Each row has a name. After each piece below comes the name of the row it's from, unless a question asks for something else. Each question is about the rows just above it.

[-11  -5   0 -10 -14   5  17 -37  -3   3   5 -17   2  10  -6   8   1  -8
  67  16   5   5   6 -16  -2   0  -9  -4  -6  -6 -19  -1   4   3  -2   2
 -17 -44   2 -21 -22   9  33   5   0   2   4  -4   6   3  -2   2  -6  -1] : gaviv
[  3  -3 -10  -2  17   3   8  14   1 -17  -9 -12   5   5   1   4   0 -13
  28 -12   6   5   1   5  -9  -1  -8   4 -10   1  14  -8   2  13   8  12
  -2  -9  -2  -6  34   4   8  -8   6  33  -7 -10  -3  10 -39  -9  -3   3] : Boma
[ -2   7  -4   7   7  -9   7   1   3   4  -7  31  12  10 -14 -36   6  -5
 -95  36  -5 -10  -9  13  -4  -3  -8  -3 -10  -9  -5   4 -13  -5  38  -8
   2  -1   6   9  -5  -9 -27   2   6   7  11  -8  -3 -12 -13  16  -2 -11] : von
[  6   0  19  10   1   5  19 -17   5  18  -1   0   5   2   1  14   0   1
 -21 -41   7  -6  23  -2  -3  -3 -11   2   0   1 -44   3  21 -14  31   5
  -2   4  -1   3 -15 -12  24   0  -3  -8  11  -4   9  -3 -30   4  -7  -1] : Zepi
[-16   5   4   1  12  -6 -17  -6  -7   2   8  -1  -1 -10  -8 -19  -6   0
   4  11   0  -7   3   8   3   5 -13  -7 -10  -4  19   6  -3   7 -41  -8
  -1 -42   4  -4 -13  10 -34  -4  -6   6  -1 -19  -4   5  12   2   6   6] : Gaso
[ -8   4  11 -12   3   6 -90   2  -2  -6 -19  12   1  -2 -13  -2 -11  -2
  -7 -17  19 -28  -2   6  31   1  -1   7 -33  -3 -32 -11  -7   4  19  14
   2   7 -17  -9   4   2  11  -9  -8 -13  -6  -2 -20   8  14  -5  36  -8] : binu
[-13  -2   7  -7  -1  -3  19 -28   4 -12  -9  11   2   8  11   3 -11 -17
 -90  31 -17  14 -32  -8  -5   1  19   6  -8 -19  -9   4  -6   2  -6  12
  -2  36   7  -2 -13 -11  14   4   6 -33   2  -2  -8  -2 -20   1  -6  -2] : derab
[ -3  16  -6 -27  -2  -8  19 -32   3   3  -2  34   6   3 -11  18   2  -1
  21  19 -12  11   7 -14   0   3   9  -2   8  -4  -3   2 -10   7 -12   0
   7  -5  -3  -6  -5   0  17  10  -2  23  -3   5  15  -4 -46  -3  -6  -5] : ratev
[  3  -3 -10  -2  17   3   8  14   1 -17  -9 -12   5   5   1  12   0 -13
  28 -12   6   5   1   5  -9  -1  -8   4   2   1  14  -8   2  13   8  12
  -2  -9  -2  -6  34  -5   8  -8   6  33  -7  -4   6   2 -39  -9  -3   3] : lari
After [-4  6  3], its row goes on with
[-2  2 -6 -1]
Put [ -2 -13  -2   7  -7  -1  -3  19 -28   4 -12  -9  11   2   8  11   3 -11
 -17 -90  31 -17  14 -32  -8  -5   1  19   6  -8 -19  -9   4  -6   2  -6
  12  -2  36   7  -2 -13 -11  14   4   6 -33   2  -2  -8  -2 -20   1  -6] back in order: which row is it?
derab
Shuffled lari with one entry gone: [ 12  -2  -1   0   6  28   5  -9 -17  14  -8 -10   1   8  17   4   5   8
  12  33   2  -6  34   3  -2  -8   6   2   1  -9  -7  -3 -12 -39  -3  -9
   1  14 -13   6  -2   3  -9  13   1 -12  -5   8   2   3   5   5  -8], missing
[-4]

[-37 -18 -10  35   0  -3 -29 -26] -> Zepi
[ 23 -82  31  29  10  18 -20   6] -> derab
[ 24  17   2  29  10  18 -19   6] -> ratev
[ -1  26 -14 -17  34  12 -19 -17] -> dez
Print row derab.
[ 23 -82  31  29  10  18 -20   6]
The rest of the row after [-10  35]:
[  0  -3 -29 -26]
Print row Zepi.
[-37 -18 -10  35   0  -3 -29 -26]

[ 31 -28   8 -27 -16  29 -13 -46   1 -10 -13 -10 -25   3 -33  22 -27  20
 -15 -33  10  18 -30  81 -24  -9 -19  31 -28 -16  -2 -54 -33 -22  -2 -34
  32 -11 -30   3   9   6] -> gase
[-12  26  -7 -16   3 -20  14  23  34  12  -4  26   6 -26  -5   5  35  34
 -10  13  -2  22 -30  -6   4  12 -28 -18 -10  34  13 -12   2 -11 -17  13
  18 -19  -9  28 -10  21] -> ratev
[  1 -18 -14   8 -33  20 -41  -7 -27  13   0 -38  37  45 -14 -10 -43 -31
  30  11 -22 -35  32 -29  -1 -18 -25 -17 -23 -54 -29  19   3 -27   2 -19
 -24  29  -4 -24  17  -9] -> dez
[-33  -9 -33 -18 -34 -13  43  52 -26   6 -28  23   3  -4 -34 -34 -92  17
  -5 -47 -26 -35  -5 -21 -26  15  16 -12 -25 -47 -31  14 -33  -6  -6 -56
 -67 -12  -5 -72 -16 -29] -> von
[-42  -2 -40 -36  -9 -27  22  34  18  10 -31  43 -17 -35 -51  -6 -32  30
 -17 -49 -25  16 -53  -1   2 -13 -29 -39  -9  23   4  -3  12 -10 -44 -18
 -45 -19 -27 -49 -35 -14] -> Gaso
[-54 -27 -28 -30   8 -28 -13 -33  -9 -15 -10  -2 -34 -13  20 -10 -33 -25
 -19 -33  31   9 -46  -2   1  32  81   3  31 -11   3  10 -16  22  18 -30
 -27 -16  29 -22   5 -24] -> derab
[-25  41 -19 -28 -44 -24  26   6  26 -42   4  23  32 -20 -39  26 -15   5
 -28 -20 -32 -52  -6  -4 -81 -27 -37 -32  25 -48 -34 -20 -79 -28 -29 -43
  42 -44 -22  65 -51  24] -> gaviv
[ 10  33 -30 -25  -3 -28  -4   6   1  -2  19   9  31  24  15   6  38  -6
  33   4  17   1  -6 -20  -1  28  43   7  25   4 -19  19 -15   4  21 -14
  38 -16  27  46   9  18] -> Boma
Print row Boma.
[ 10  33 -30 -25  -3 -28  -4   6   1  -2  19   9  31  24  15   6  38  -6
  33   4  17   1  -6 -20  -1  28  43   7  25   4 -19  19 -15   4  21 -14
  38 -16  27  46   9  18]
Which row holds these entries in another order? [  5 -24 -54 -27 -28 -30   8 -28 -13 -33  -9 -15 -10  -2 -34 -13  20 -10
 -33 -25 -19 -33  31   9 -46  -2   1  32  81   3  31 -11   3  10 -16  22
  18 -30 -27 -16  29 -22]
derab

